Each path is a new rotation, seen through one point. The rows after it are directions, each followed by how far the rotation turns it, in degrees a step (0 if it stays put).
Each turn is a multiple of 5 degrees from 10 to 175, or 0.
Each row of a path follows its step; steps can be skipped.
path 1
step 3: [ 14  -7  -6  43  27 -12   5  -1  24  21  -7  14  -4  41 -25   5 -12 -31
  14   9 -10  45 -19   9   6  26  -7  16  30  29  16  12  -1  21   9  15
  -6  30   0  -4   6 -13 -16 -23   4  10  12  -3  13  18  29   2 -11  11
  40  14   2  24  -8  -1  43   8  -6  14 -37  -9 -11  32 -10 -18   6  -2
 -26 -42  -3  26  12  -8 -22 -23  41  17]
step 4: [ 13   3   4  -8 -29 -45 -11  -5  16 -17  -7  -3 -42  10  12  -1  14  19
  12 -27   5 -17  -5 -19   0 -29 -11  18  21 -21  -1 -25  28 -19   8 -30
  22  -7  -9  24  21  15  29 -26  29 -14  28 -20  34  -4 -14  29  16  21
   1  -4  27 -27 -43  -5   6   2  20 -22  -2  19 -16  -5   5   2   3   5
 -19  21  -2   8 -29 -41  21  -7 -36  18]
step 11: [  7  17 -25 -11   5   5  -8  11   2  22   3  18  29  -1  -5  -8 -30 -49
 -12  22  23  14  32  15  14 -34 -18   1 -25 -23 -18  -9 -23  10 -23 -25
  -3  -9  18   7 -26  10  43 -10 -14  18  23  15  12  11  -6 -20   7  53
  10  -5   6  14  -5 -33  29   4 -10  -5   0   3  15 -29  13 -24  -3  52
   4 -43  -7  -2  -3   3 -11  33  14  -4]
step 17: [ 10  19   5 -31 -40  -1 -40  30 -22  -8 -35   4  -3 -11   3 -16 -28  19
  -5   3 -15   9 -20   7  -1   2  14   6  15 -34  29  30 -30  34 -24   2
   1 -23   6 -46   8   0  17 -28 -12 -27  39  10   4   9 -15 -14 -16  -5
  19 -17   6  11 -30  -3   1   8  31   7  19   8   7 -20  -2  35  29  21
 -18  -1  -1 -27 -27 -19  19   3  18 -20]
step 18: [  0 -18  -3  17  10  26   5   7 -15  34 -20  18 -14   8   6  -9   1  -4
  -8 -19  18 -23 -10 -31  28  21  14  38   2  -3  11  26  -5 -21  12  25
  -1  46   3  29  -2 -17  -2  24  -1 -29  26 -15 -30  -9   9   9  10  -1
 -25  24 -23 -46  -1   0  -2  14 -35  31  -9  17  -5   9   6 -25 -21  -5
 -46  -7  20 -38  13  31  -3  29  19   6]
step 20: [ 28  11 -23  12 -42  14  22 -25  -9  -5 -19  20 -16   8  -7  25   6   7
  34 -10  -2  23  -8  19   5  -4  17  30  54 -20   9  33   8  16   6  24
   4   5 -24   9  33 -26  18 -21  -9   3   2 -13  25 -11 -20   2 -28  -6
  -2 -18 -26 -13 -20 -47 -12  -5  39  -4 -33  32  -8   9   1  29  27 -25
   5  -8  18  23  -4   1 -15  15   9  -1]
step 35: [ 11  13  15 -20 -29  30 -28  10 -12  -6 -12  27 -20   6 -49 -10   7 -13
 -39  25  17 -18 -43 -28  -5   0  10   4  30  -9  31   8   0   4  -1  26
   8  26  -9  16   5  13 -44 -46 -17 -34  12  10   2  -4   9  12 -13  18
  -5  10  -8  -5  13   5  34 -22 -15 -34  -2  -1  22  21 -24   2   8 -20
 -14  26 -15 -15 -19   4   8  21  12 -23]
step 38: [-15 -14   5 -62 -16  22  39   7  16 -10  23  -9 -32 -29  27  12   3  17
   4   5  12   9  -9   2 -29  -8 -11   9  41   1  19  25   8  30 -21 -13
  -2 -10   3  25  29 -16   7 -27  -4   9 -17   3 -13   6  -6  -3   4  60
  -4  15 -10  -2  26   0  32 -22   2  -5  12  43  -4  19  14  -3  29 -33
  -2   5 -13   6 -14  15  -7   4 -10 -26]
step 40: [  9  34 -16 -29 -17 -24 -11  28 -16 -20 -22 -23  30   0   9  -8  29 -19
  -2 -20  23   2   1  -5   0 -47  12  15 -24   3  12  -8  -7  22 -31 -12
   1   3 -15  21  24  20 -22 -20  31 -31  53   5   1  32  13   5   7 -23
  -1  -1  45  21  19   1  15   4  12 -37   0  -1  13 -10  22 -19  28  -6
 -32  25 -11   8  20  -8   3  18   3  -2]
Directions:
[-2 -3 -5  9  5 -2 12 -3 -1  3  0 -2 -1 -9 -4 -4 -3  2  0  3 -2 -1  0  3
 -3  2  7 -1  0  3  1  2  4 10  1  0  5 -3 -1  5  3 -6  4  2  1 -5 -4  0
 11  3  2 -3 -2 -2 -1 -8  9 -2  7  4 -3 -5  6  4  0  1 -4  8  5 -9  7 -9
  2 -3 -5  7 -3 -6 -3 -2 -1  3]	60
[  2   8  -1  -5   6  -7  -7   9   1  -2   2 -12  -2  -1  -6  -2  -8   1
  -2   4   1  -3  -9   4  -1   5  -7   9   3  -5   5   0  -4  -4  -6   2
   6  -7  -1   5  -1  -2  -6  -1  -5  -1   0  -2   2 -11  -6  -5  -6  -4
   5   1  -1   4   2   5  -2   0   3  -4  -4  -4   4   3   3  -1  -2   1
  -1   3  -1   4  -3  -1  -1   4  -4  10]	160
[ -4 -11   3  -2  -4  -3   1   2   6  -3  -1   0   0  -3  -1  -2  -6   7
   4  -4  -4   0   8   3   9  10  -6   1  10   0  -7  -5   8   0   2  -9
   4  -8   0   5   2   3  10  -6   1   9  -8  -4  -3  -2   1  -2  -3   2
  -2   0  -1   4  -5  -5   3  -1   4  -8  -5   3   3   1  -3   1   1   1
  -1   1  -7  -1   6  -2  -4  -1   3   1]	65
[  4  -7   0  -4  -9   0   8   5   1   1   3   3  -1  -3  -8   8  -2   1
  -6  -2   3   9   2  -5  -3  -2  -5   0  -5  -5   9   6   1  11 -12   5
  -4   2   3   1   1   5   2   3  -5   4  -2   2   7  -4  -2   1  -4  -1
   0  -6   0  -4  -5  -2   0   0   0 -10   6   0  -3   0  -6  -5  -6   3
   8   6   6  -3   0  -1  -2   1   3   3]	120
[-3  7 -7 -1 -9  3  5 -6  2 -4  5 -3 -3  5 -2 -4 -2  1  4  4 -7  2  3  9
  6  1 -3  0 -3  6 -2  2  8 -1 -6  3 -7  6 -6 -7  1 -3  2 -6 -4 -1  4 -9
  6  1 -2  4  2 -3  6  2  0  2 -1 11 -3  1  4  0 -8 -9  3 -1 -5  0 -1  1
  2  7  1  4  0  0  6 -6  8 -2]	110
[ -3  -3   8  -1  -4   7  -2   6  -5   1   4   5   0   1  -2  -2   3  -7
   5  -4  -3  -3  -9   5  -4   5  -4 -14   7  -7   5   6  -4  -3   1   0
  -1  -4  -5  -3  10  -3   1  -6   1   5  -7   7   5   1  -1  -4   5   2
   0  -2  -5   2   4  -1  -6   5   4   3   4  -5   1  10  -4   2   2  -5
  -3  -2   2   2  -1   2   3   0   7  -2]	100
path 2
step 6: [ -3 -29   9  23  -5  -2 -23   6 -22 -26   6  17  -9   0  19   1  28  14
  -6  18  18 -19  -7 -10   2  33  48  15 -19  17  18  -4 -18  45 -18  -7
 -24 -47  13  -4 -29   3  -1   6  17   9 -68 -22 -17   0  -6   7   9  25
   0   5  24  -2  -8  13 -14  -7  -3  -1  29  12 -18 -19  21  10 -29 -11
  -1  -5 -32   3 -17 -34 -16  -3 -14 -35]
step 12: [ 22  -3 -12 -17  -8 -14  -3  32 -45  16  17   9 -14  16  -2   0  11  -7
 -20  -2 -22  13  -6   0  13   2  14  23  14   7   2  -6 -16 -25  31 -10
 -16 -20  17 -33   4  67   9   2 -21 -17 -34   2  20 -30 -27  -5  52  -4
  12  22  -9  23  12  14 -29  -1  26  -3 -16 -29   6 -14   1  16 -18  21
  -1  24   2  -3 -31   6 -22  -5 -13 -44]
step 13: [ 22  15  -9  -7   3 -11 -24  -6 -22  37  17   2 -50 -14  15  -3  -6 -39
  -9  -5   0   4  -9 -27   7  18   9   8  -6  47  34 -46  19 -29  34 -21
   5   0 -41  -7   5  26  13  15  -6   2  -3  11  34 -22   0 -12  21 -35
  -9   3  -5   0  -2  -4 -14  -4  30 -13 -12 -14  -1 -11   2  -5 -17  13
 -15 -26   9  18  27 -16 -21 -32 -31 -29]
step 15: [  3  -2  15 -19  13   2 -31  17 -11  -3  32  29   8  56 -15 -33   8   9
 -16  22  27 -16 -43  -8  28   2   0  20 -11 -13  -7 -16  14   1  -1  20
 -10 -29   4   4 -29  26  32  19  -6  -5 -22 -15  21  -8   1   5 -11 -19
  14 -12  -1  28  16  -8 -10  -7   0  18  15 -13  -6 -26  -2  33  -9  18
 -11 -38  32 -14 -16   8 -22 -60   0  -4]
step 18: [ 27 -27 -12 -18 -21 -20 -28   1 -25 -10  33  19   1  35  24  -6  10  24
 -10 -13 -11   1   1  15 -12  21  21   3  10  40  -7 -34  24   5  -8 -29
   1  16 -29 -10   9   9 -27  40 -25   8  21 -11   0  -5  27  -2   5  14
   3 -14 -45  -1  15  17 -18 -16  25  -7  29  16  -9 -12 -14  27  -8  15
   1 -49  11   9  -8   2 -10 -31 -39 -17]
step 24: [-40 -30  45 -18 -17 -13  25  25  -8  -7  29   4 -14  32  24  11 -16  19
   2  30  21  11 -22 -12   2  33  22 -10  37  -5 -10 -19   5 -13  36   2
  -3   2 -18   1  -1   6  -6  31  26 -13  -3   1 -35  -2  11  12  25 -24
  31   0  22  -7   8 -31 -10   6  10 -33   1 -13  -5 -10  26  46  -2  -2
 -25 -13  -5 -25  12 -30   3 -17 -20 -21]
step 25: [ -5  -6  26  -6 -15  23  21 -16 -12   0  23  13 -38  20 -14  -2  21  26
  -5  36 -31   2  -7 -10  12   8   1   6  17  -7  -5 -17  -2  -2  21 -16
   2   5   3  19   8  10  13   8   0   3  -6 -10  28   6  32   3  47  -1
  46  13  73  -7 -27   1 -37   2 -13  -8  -7 -13 -28 -12  34  17 -27  23
  19  -2   4   1   1 -32  27  12  -2 -34]
step 36: [ 19 -15 -20  40 -22  31 -24  24  11 -14   5  -4  -9  -8  20   8  16  23
   2 -19 -21   1  -8 -16 -11  24   7   4 -39   6  -4  -6  -5 -10  11 -36
 -28 -18  -6  54  -2  18  -9  -5  17   0  13 -40 -14  13  45   9  21  -2
  14   2 -13  -4 -24  -8  10 -11 -33  -3   0  -5  22 -16  19 -11 -15  -1
 -33  -6   8 -45  -7 -19  -3 -41 -34 -32]
step 38: [-18 -12  18  22   1 -11   8  11 -29   7  13  18 -20 -19 -15  14   1  -8
  27  22  -5   5 -13   3 -31   2  17  37 -53 -14  18 -11 -27  21  -7 -20
  -1 -49 -34 -14   3  10  22  13  13  -8 -24  -8  24  17   1  29 -14 -12
  24   1  19   8  -3 -25 -11 -18   8 -14  18   8  10 -15 -24 -20 -13  12
  18 -28  -2   7  21 -50  -9  10 -28 -51]
Directions:
[  5  -6   3   7   1  -2   1   6   6  -9  -3   2   0  -2   0  -9   7   6
   0   1   2  -8   1  -6  -1   8   0  -6   4   7  -8   6   5   1  -4   1
   2   3  -4  -1   1  -5  -5  -2  -1   2  -5  -4   6   1  -3  -3  -2 -12
  -8   5   3   0  -6   5   0   1  -3  -7  -1  -4   4  -3 -13   1   5   2
  -3  -4   1   0  -4   0  -7   1   0  -1]	85
[-6  8  2 -1  3 -4  2  0 -7  1 -2  5 -6  3 -4 -7 -6  2  1  4 -2  1  0 -2
 -2  0 -2  6 -2  0  5  3  2 10 -4 -4  8 12 -3  3  1 -5 -4  2  0  3  2 -2
 13  3  2 -1  5  5 -2 -4  5 12  2  5  0  3 -2 11 -2 -8 -2  4  2 -4  2  2
  0 -3 -4  1 -2  4 -4 -8 -3 -2]	145
[  2   3   6   6   2   4   5  -3   4   3   7  -4  -5  -3   2  -6  -2   6
  -1  -2  -2  -1   8   3  -2   1  -2   3   0   4  12  -3  -2  -1  -1   2
  -2 -10   3   4  -6   3   2   0   8  -3  -5   7   1   3   1  -6   0  -7
   0   4  -5   5  -2   5   3   0  -6   9   2  -2   9  -4   5   0   1   5
   8  -8   6  -1  -2  -9   1   1   2   6]	170
[  1   1   0   3   6  -1  -5   2   4   1   1   2  -3   9  -3  -1  -4  -8
  -1  -2  -2   0   1  -5  -1   6  -1   4   2   0   1   5   2  -2  -4   9
  -3   4   2   1   4   0   2   1  -5   2  -1  10   7  -6  -2  -1   4  10
 -12 -13  -5  -7  -3  -7  -3  -3  -5  -5   1   7  -1  -6   1   2  -5   2
   4  -8   7   1  -7   2  -1  -1   4   6]	25
[-11   0  -4   2  -3   7   2   8   0  -1   5   1  -3  -1   1  -6  -6  -2
  -3  -2   3 -11   5   0   2   6  -1   0   1   6   4   4  -1  -1  -2   4
   0  -2  -3   2   2   1   0   3   2   4   5  -6  -1 -12  -7   4  -4   7
  -5   9  -4   0   3   4   8   3   2  -8   4  -2  -6   5   7   0   1  -2
   2   3  -6   1   5  -6   8  -4  -3   5]	140
[  2  -1   0   1   2  -5  -6   1   6  -3  -3  -3  -5  -7   4   2   9   4
   4  -2   8   4   4   1   0   2   3   2   1   1   5  -4   7  -4  -6   4
  -2  -1   2   4  -3   6  -8   5   2   5   5   4   0   8   3   1  -6   2
   1  -7  -5   2   7   1  -4   5  -5  -2  -5   6  -5  -5   3  -1  13  -3
  -6   2  -2   0   3   1   6 -14  -1  -2]	80
